Which row each row swaps with, under one turn or mirror:
kalu: [ 19   0   5  -1   8  17 -25   4  32 -10 -20  25  24   5 -15   0   1  10
  19  22   2 -36  -5   2   3  -9   0  -1]
Ripi: [ 21  24 -12  -8   2  12  11  -1  -2   5 -22   2  21 -17  26 -16  -7 -21
   5   2  -4 -16 -26  17  15  -8   0  10]
bul: [ 20  -8 -15 -12   5   5 -13   8 -13  -6   0  14  27  -3  -8  -7  10 -20
   6  20 -33 -29 -23  13  14  -8 -17  16]
fos: [  9 -11   6  -3 -38  -3 -10   1   5  13  14  16  32 -10  16 -31  -3 -12
  24  17   7 -19 -10  -7 -16 -24   3   8]
bope: [  3   8  -2   6  27  -3 -10 -20 -13 -12 -16   5  26   0  -1   0   6  30
  16  -4 -11  -3  28   9   5  12  -2  20]
zubi: [ 28   2   0  -3  10 -18 -34  -6 -12  17 -21  -3  26 -12  -2 -15 -12  11
  12 -12 -18  10  20  10  19  15 -24  28]
gufas: [  7 -25  -6  -1 -23 -16   7  10 -16  19  -1  12  18 -17   9   5 -10  -4
  10  16   5   3 -20  -3   1   3   0  -9]
kal: [ 22   7   4   9  33   0  -2 -16   8  -3 -19   9  11  -3   3 -38  -3   7
   7  -6 -14  -4  -8  26  30   7 -15 -12]
Tiban: [ 29   5  -2   1  31 -12  -6 -22   8 -11 -25   1  20  -4   5 -29 -10   7
   5 -11 -15   0  -9  27  26   5  -8 -17]
ked: [ 34   3  -4   0  32 -21  -7 -18  -1 -12 -28   1  20  -2   8 -24 -14  17
   9  -6  -8  -2   2  20  24   2  -5 -17]
Lal: [ 26 -10  12  -3 -21  15   9 -19 -20  10  -2  15  26  -2   2   2  -5 -11
  28  21   3 -15  -8  -1 -31 -15  -1   7]
tanu: [ -4  -9  14   9  21  -1 -21 -17  -3  25 -26   6  14  19   4 -20   2  -5
   3   7 -11  -4  -7 -16  -3  40 -14  -7]
Sobun: [-17  -4  14 -11  -3   1 -24 -31  23  -2  18  -2  18   7 -17  -8   1 -20
  11   4  12   7  13 -13   4  -1  12   1]
Lober: [ 13  -1  13 -15  -2 -10 -31 -23  21   5   0 -12  32  10 -28 -16  -9 -11
  -1 -12  23   7 -11  12  14   8   0  22]
Guzap: [ 10  11   0  -8   2   6  -9  11  11  23 -21  12  14   1  17 -25 -15  12
   5   0  -3   9  17 -26  16   8 -24 -16]
Pag: [ 21 -10  -9  -9  11   5 -27   6 -14 -10   7  11  26  -2  -4  -4   3 -21
   3  20 -33 -21 -11   5  14 -16 -22  19]
pefi: [ 30 -21  -8  13 -22   0 -19   3 -22  17   6  17  35   5  23  -8  -5 -19
   7   8  -4   0 -11 -11  -3  -5   3 -14]
Daz: [ 41   2   5  -4  11 -24 -29  -4  -7  18 -23  -6  26 -13 -13  -8 -11   1
   4 -14 -14   9  11  18  19  15 -24  20]
zep: [ 15  -1   2  -2  -3 -13 -29   2 -10  17 -16   8  30  -9   9 -14  -8  -5
  27  -6 -35   9  22 -12  12  14 -23  24]
vum: [  1  13 -14 -13  -6  14   7   7 -21  -4  -6  26  30  -3   5 -19 -16 -14
  15  -4  -3 -13  -4  12  31  -5 -15  22]
dori: [  8 -25  23  12  25 -19 -20 -15 -16  17 -14  -2   6  16 -12 -13  -3  -4
  -7  -3   1 -13  -7  13   0  31  11   0]
pagu: [  1   1   3  -7 -13  -5 -22   3  -3  16  -5  11  36 -11  19 -23  -7 -24
  33   0 -32   0  12 -28   4   9 -19  18]
tokug: [ 17 -13   5  -1  -7   1  -9   7 -21  -9 -27  30  36  10   8   7 -22   3
  32   1  -8 -17  17   7  10 -24 -10  13]
voguv: [ 29  17  17  -8  -8  -5  -9 -21  14  19 -17 -13  11  -7  23  -2  -1 -11
  -1  28  17  -4  -1  -5 -21 -15  13   8]
rugus: [ -3   1  17  -6   5 -25 -12 -29  14  32 -15  -5   3   2  -9 -38  10  11
  19   7  -3 -12   7  11 -11  22  -4   5]
dav: [ -1  -7  26  -7   7 -18 -13 -27  18  22  -5  -4   8  13 -10 -43   8  11
  10   3   1 -13  13  13 -15  24   0   8]
lotum: [ 32   1   4  -6  -3   5 -22 -11  -5  -5  10 -11  16  13  19  -6   0  -1
 -16  36  -6  -6   8 -14 -14 -28  -1  21]
pov: [ 12  -5   3 -12   8 -27  -2 -11   4  23 -14  -5   2 -15 -11  -6  14   6
  19  17 -22 -19 -22  26  -1  13  -6   8]
Zet: [ 19  -6  16 -14   3   7   4 -31  13  17  21  -5  -5 -12   5 -24   0 -24
  -2   6   8   0 -12   4  -4  13  13  -9]
vozu: [ 34  -9   9 -11   4  17 -35   3  -2 -10   6   4  26  15   3 -11   4 -16
  -9  20 -12 -25  -3 -10   0 -21 -10  28]
zit: [  4  -4   0   0   0   1 -19   8 -10 -17 -25  31  32  18  17  -3 -16 -14
  22   9 -13 -18  -4   7  26 -20  -2  13]
Nobi: [ 18  20 -13 -10  -3  19  14   1  -5   3 -10  17  35  -8  25 -14  -5 -22
   9  -5  -3 -15 -16  26  26  -8  -4  15]
fopo: [ 13  -6   3  -6   8 -38 -10 -22 -10  -5 -16  11  26  13  14  -3 -33  18
  16   6  15  15  21  -1  17  -2   5   1]
Maru: [  6  -1  35  10  13  15  -8 -40   3  17   2   3   2  -4  -7 -36  -5  -4
  19 -10  -5  17  -1   7   2  21  -7   7]
makif: [ 28 -24  18   2 -13 -28  -7  -8   1  23   3  -1  18   1  -1 -29 -10  16
   7   4  28 -20  -5  29 -10  -9  18  13]
fipim: [ 22  21 -11  11  26  -7  -2 -21 -20  -7 -28   7  20  -2  -5 -18   7  33
   8   6 -12 -10   8  13   8  12 -11  17]
baru: [ 30   6  12 -17   4   6 -12   8  21  10  -5   8   3 -16  14 -23 -25  15
   4  -2   7   6  30   8  23  -4  -7  -1]
sim: [ 29  -2   8  -1   0  11 -31  -3  -2 -11  -3   0  21  16   9  -8   1 -22
  -6  37 -12 -14   5 -13  -7 -22  -6  30]
mog: [ 16   0  14   0  -9   3 -33 -34   3  20  -9  16  24   8  -5  11  -5 -11
  32  18  12  -7  15 -16 -20   3  21  12]
fub: [  6  -7   3  -6  -4  -1 -18   7 -14 -16 -22  32  33  15  18   7 -23  -7
  28   8 -14 -17   8   5  19 -27  -3  13]
soro: [ 13   0  22  10  16  23  -4 -34  -3   3 -13  10   0  -3  -3 -39   2   2
  20 -10 -11  14 -11  10  11  14 -21  -2]
tir: [ 30  17  11  -5  -9  -1  -3 -14  16  22 -21 -16  12  -6  29  -4  -2 -13
  -1  19  13  -9  -7   1 -15 -21  11   8]
seriv: [  2  -7   6 -23  -5  -1  -3  -9 -21  -4   9  25  34  15   7 -20 -34  11
  14   7  16   5  12 -12  19  -1  -2  32]
batup: [  6 -21  -6   0 -27 -18   6   9 -14  15   7  12  13 -13   9   7 -12  -8
  11  14   0   8 -16  -6   2  -2   2 -12]
vero: [  9 -18  18   5  -3   5 -29 -15   8   4  19  14  31  31  10 -56   6  -7
   9   6  -1 -17  11 -13 -12  -5   3   3]
doka: [ 30  12   0  -1  15  -5   0 -26   1  -2 -13  14  22  17   5 -37   5  25
  -4  25   3 -11 -33   9   6  14   2  13]
Nedod: [ 21  -1  17  -8   2   5   1 -29  14  10  20  -1  -9 -14   5 -23  -4 -28
   1  12   4   4  -6   4  -2  12  18  -9]
noke: [  3  11   0   6  27  -8 -13 -20 -14  -5 -23   5  28   1  -7   0  10  26
  15   8 -12  -7  33   6  12   5 -10  24]
Neten: [ 16 -20  10  20 -17   4 -33  -3 -12   2  13  17  45  20  18 -41   4 -13
   7   2  -5  -8   7 -16 -10  -5   2  -4]
rivis: [ 25 -30  21   2 -12 -21 -10  -9  -4  26   2  -6  17   3   2 -29  -7  13
   6  -3  21 -21  -7  29 -13  -8  18  11]
pigi: [ 13  -2  20   3  26  10  -6 -18   2   0 -15  11   8   2  -9 -41  -5   7
  11 -15 -22   3  -6  25  21  12 -27  -7]
vus: [ 22 -16  14  -5 -13  15  13  -9 -27   4 -19  22  20  -6   0   4 -12  -1
  35   8   0 -14  -3   8 -18 -20 -12  13]
suti: [ 17 -27  22   4   3 -24 -11 -14 -13  24  -3  -5  13   8  -6 -27 -10  10
  -3   0  15 -22  -9  36  -2   8  17   3]
tig: [  9  -9  31   1  -2  -1 -30 -21  16  18   0   8  18  35  11 -55   3   5
  13   3   2 -19  12  -2 -12   5  -4  10]
Vepag: [ -6  -7   6   0   4  -7   1  15  14   2 -24  18   6  -3 -20   4   1  11
  11  23   8 -26 -21  -4   8   3  -5  -3]
Fen: [ 17  19 -11 -12   1   9  16   4   3   3  -8  14  37 -18  17 -18  -1 -24
   7   3  -4 -14 -13  19  32 -10 -10  12]
zesus: [ 31  -5   4 -17   0 -12 -25 -24  15   7   3 -18  22  -4 -31 -14 -11  -5
  -2  -7  15  14  -1  18  18   2  -6  13]
taga: [ 18  -7  -9 -14  14 -15  -1   0  -3  12 -10   0  13 -17 -11  -6   8 -12
  11  17 -29 -31 -28  23   9   5 -10   5]
nudir: [ 10   5  -1   0  14  -6  -8 -18  12 -14 -14  24  26  25  21 -26  -7 -23
   2  27   1 -19 -30   6  21  -5   3  -6]
zinof: [-22  -6  13 -10   3   2 -23 -29  23  -9  10  -4  24   8 -20  -2   3 -13
  13  -4   6   3  12  -9   4   0   9   0]
gune: [ 11  -6  18   6 -15   4 -30 -32  -1  20  -6  10  23   8  -1  13  -3  -4
  32  15  12  -2   9 -20 -25   2  15  18]
Gem: [ -3  -8  15   9  26  -4 -20 -21   1  26 -28   3  15  19   0 -18  -1 -11
   3   8  -9 -13  -8 -14  -5  38 -12  -5]
Besa: [ 20 -26  12  -4 -27 -20  -5  -2   5   8  15   7  22  -7   1 -34  -7  12
  17   9  20 -23  -8  14 -12 -19  16   6]
mot: [  7 -21  19   9 -11   9 -31 -15   5   3  17  15  34  27  15 -51  12  -8
  12   0  -5 -11   7  -9 -16  -2   3   3]
nanuk: [  0 -12   4  -8 -32  -6  -3   3   3  14   6  15  28 -17  16 -28  -3 -18
  34  18  -2 -16  -2 -15 -18 -14   0   8]
piva: [ 41  -4  12 -10  -2 -14 -38 -14  10  12   2 -13  20  -2 -25 -13  -4  12
 -11 -15   9  13  -2  18  20   2  -7  19]
Vukik: [-11   7  -9  -2  14  -2 -17 -20  -7 -11 -13   6  26  10  -8   7   4  16
  25  -7 -17   0  32  -1  11   8   0  12]
kez: [ 26 -14   8   3 -10  12  -2   5 -21  -6 -28  26  33  -3   4   5 -18   6
  32   8 -12 -14  -2   6  -6 -28 -16  12]
Sos: [ 36  12  17  -1 -14   0 -13 -14  11  16 -15 -16  10   3  28  -8  -2 -12
  -1  26  14  -3   0  -4 -19 -20   7  16]
Lobok: [-12  -9   9 -12  -1   0 -25 -30  23  -4  18 -10  20   8 -29  -9  -1 -14
   9   2  13   3   4  -4   6   1   5   0]

kalu swaps with baru
soro swaps with vus
zesus swaps with sim
zubi swaps with bul
pigi swaps with kez
pefi swaps with dori
fub swaps with Tiban
Lobok swaps with Sos
rugus swaps with nanuk
noke swaps with Fen

